(in the rows, 128 means zero)
A single turn carries every row of the set below to another of its rows. Some are shown first; where does it send the rows asked next?
Ropup: [ 78 136 130 110 146 110 130 121 106 151 141 146 133 117 150 129]
kozam: [113 154 148 146 134 154 152 137 170 164 142 150 153 108 141 111]
por: [123 122 117 141 125 132 132 123 151 135 135 100  94 114 121 108]
lel: [110 138 127 161 135 104 151  74 131 151 118 131 125 119 114 144]
Bapil: [122 128 124 140 166 168 132 106 143 117 161 147 166 107 114 140]
vemom: [ 79 150 141 141 147 143 150  78 134 160 143 143 109 103 124 151]
tofum: [100 117 118 123 156 175 164  94 147 152 115 134 129 108  92 138]
Nusog: [117 124 128 128 109 117 136 107 145 151 145 122 101 126 108 108]
Bonug: [106 167 107 135 130 179 178  87 137 162 115 130 135 113 124 140]
Lifo: [116 127 107 142 168 148 166  82 132 121 124 142 115 152 119 118]
fop: [135 174 105 151 151 141 174 130 116 155 127 127 161 100 114 119]
Seri: [123 188  96 101 146 133 138 109 143 146 124 134 140  95 108 103]
kulez: [ 84 134 124 159 148 128 126 135 109 142 107 119 112  99 126 128]
notuf: [122 158 123 175 164 155 164 108 148 138 134 140 143 128 159 143]
retok: [ 97 145 114 118 138  97 135 140 111 149 141 131 155 110 138 134]
neka: [ 98 187 114 125 155 147 116 121 103 142 121 139 132  85 126 118]
nid: [126 133  90 127 175 157 151 126 128 135 101 121 104 130 122 133]
dazof: [108 153 141 112 116 123 152  89 122 163 101 155 139 132 135 128]
Nik: [128 138 119 134 152 146 152 139 129 104 157 158 131 139 118  99]
pokap: [113 162 124 173 131 139 128 107 134 132 132 164 131 110 138 165]
gefe: [109 181 132  94 156 144 134 104 107 136 119 134 109 107 138 134]
pimib: [137 158 146 107 164 176 128 111 152 154 124 124 129  96 134 118]
vanu: [127 145 155 142 144 150 156 130 166 168 144 149 159 107 135 117]
volup: [118 120 103 148 118 159 106 103 146 128 115 149 119 134 113 125]
zipop: [133 128 106 143 141 146  99 106 135 109 139 122 123 110 105 118]
Gunit: [105 176 101  85 127 156 154 118 146 141 125 129 144 108 117 108]
naki: [120 130 135 148 165 168 116 109 125 154 162 169 146 113 119 116]
Zik: [121 129 157 122 142 162 152 129 164 158 133 141 162  96 131 127]
bop: [136 163 125 125 172 157 136 102 148 192 138 139 139 101 121 124]
zos: [111 141  97 172 138 133 140 104 135 161 145 153 137 149 142 105]
mure: [112 187 110  88 137 149 156 109 146 143 122 133 134 107 117 102]
Zof: [ 88 114 130 123 132 140 103 116 117 157 107 127 123 108 133 130]
Tuse: [144 167  96 135 178 125 129 112 138 135 117 149 143 121 134 152]
ninab: [ 82 147 117 120 144 104 139 140 107 145 132 133 147 113 148 129]
tagu: [122 150 101 123 152 128 163 109 104 136  99 129 155 119 130 160]
Feli: [130 133 110 135 142 152 148 129 124 105 162 161 140 137 112 108]
vok: [124 147 107 147 131 163 136 130 119 119 157 178 136 129 118 109]
los: [101 135 117 135 155 114 160 103 134 102 120 101 136 118 118 111]
Sefa: [125 137 136 118 127 178 171  97 145 126 148 122 139 131 145 134]
sol: [113 121 117 138 103 123 132 112 150 148 136 112 104 125 117 113]

fop goes to los
Lifo goes to Bonug
ninab goes to Feli
And these:
naki goes to neka
Tuse goes to nid
Nusog goes to kozam
Bapil goes to gefe
vok goes to Seri

A single turn carries every row of the set below to another of its rows. Some are shown first; where does it send the rows asked next?
vurab: [112 108 116 118 136 134 115 113 121 140 115 125 117 106  86 113]
Fidin: [ 91 116 138 124 157  99 115 111 130 122 152 113 128 141 166 147]
tolab: [134 133 131 115 105 154 150 115 158 132 128 121 133 126  94 143]
geror: [113 100 145 125 122 107 148 126 128 125  77 119 132 135 160 146]
Vorun: [ 96 108 156 145 119  92 122 114 133 127 124  96 145 142 111 132]
fufe: [ 92 122 134 133 138  95 117 114 142 121 148 102 123 139 173 131]
Zedas: [127 143 101 138 149 140 114 139  94 134 152 126 156 137 154 130]
kezus: [108 141 141 126 151 110 122 118 135 119 166 116 146 135 173 147]
zizol: [100 116 148  85 149 120 138 133 130 124  94  98 148 122 153 139]
vome: [101 133 132 142 123 104 113 117 135 118 146 122 132 155 177 152]
Tifuv: [127 113 126 131 107 139 147 125 112 131 102 138 148 118 178 153]
lised: [126 143 124 126 168 146 123 128 138 139 113 118 129 111  98 111]
Fumim: [127 132 121 133 100 135 109 134 148 132 103 120 127 131  99 107]
Nunag: [107 105 156  99 144 137 145 118 125 132 114 115 161 101 152 158]
Tupe: [ 81 149 129 112 156 119 118 115 100 127 138  96 149 131 117 134]
fefat: [ 93  96 127 131 144 135  91 130 132 143 144  90 150 129 132 126]
fasuv: [111 129 138 158 151 133 137 104 111 140 157 115 160 105 130 140]
ditut: [101 124 137 116 148  98 124 110 125 120 169 112 136 125 166 137]
sed: [124 127 103 116 121 176 125 126 147 139 119 130 121 144 110 152]
Bage: [ 93 115 128 132 119  92 115 109 126 119 149 118 123 145 170 141]
zugil: [130 155 130 152 125  97 145 121  94 118 132 131 151 149 133 137]
kofa: [118 136 101 110 113 145 151 108 125 130 113 130 105 135  97 138]
bel: [138 127 126 121 167 142 124 121 110 135 122 151 138 121  91 142]
Vuda: [138 113  98 106 153 144 139 131 131 134 112 135 105 150 108 136]
nunu: [148 119 125 104 137 123 164 121 141 126 121 126 116 132  93 126]
leba: [137 121 109 140 135 153 155 117 154 141 113 125 106 127 111 130]
valo: [135 126 119  82 123 146 135 129 134 124 127 131 132 149  91 149]
vuve: [109 133 135 124 132 106 119 113 119 116 168 132 146 141 171 158]
mego: [142 102 129 170 114 112 119 137 126 133 138 125 151 148 148 129]
faz: [120 124 118 117 111 122 140 140 118 123  84 122 135 138 178 134]
zin: [140 118 124 127  98 131 110 127 121 128 112 153 137 139  92 137]
Senen: [154 110 127 110 144 154 138 138 163 134 128 126 131 141 105 140]
vigob: [111 140 131 134 114 103 122 116 131 116 162 121 142 138 177 141]
ref: [154 152 131 136 130 143 117 142 138 127 111 146 148 145 103 137]
fude: [115 150 138 115 124 139 154 122 111 123 101 130 158 119 166 161]
let: [112 121 119 124 119  98  99 148 115 120 120 106 141 174 134 122]
muka: [114 129 129  92 132 152 137 132 116 130 119 117 163 104 170 147]
Ruva: [106 120 127 135 137 140 101 121 139 137  90 127 119 141  89 136]
tiko: [159 140 120 119 130 137 131 133 120 130 135 144 146 110 101 112]
dimuz: [111  81 136 102 131 120 131 136 132 132  95 107 137 120 164 131]

kofa goes to nunu
Vorun goes to fasuv
And these:
ditut goes to vigob
tiko goes to Fumim
geror goes to Nunag

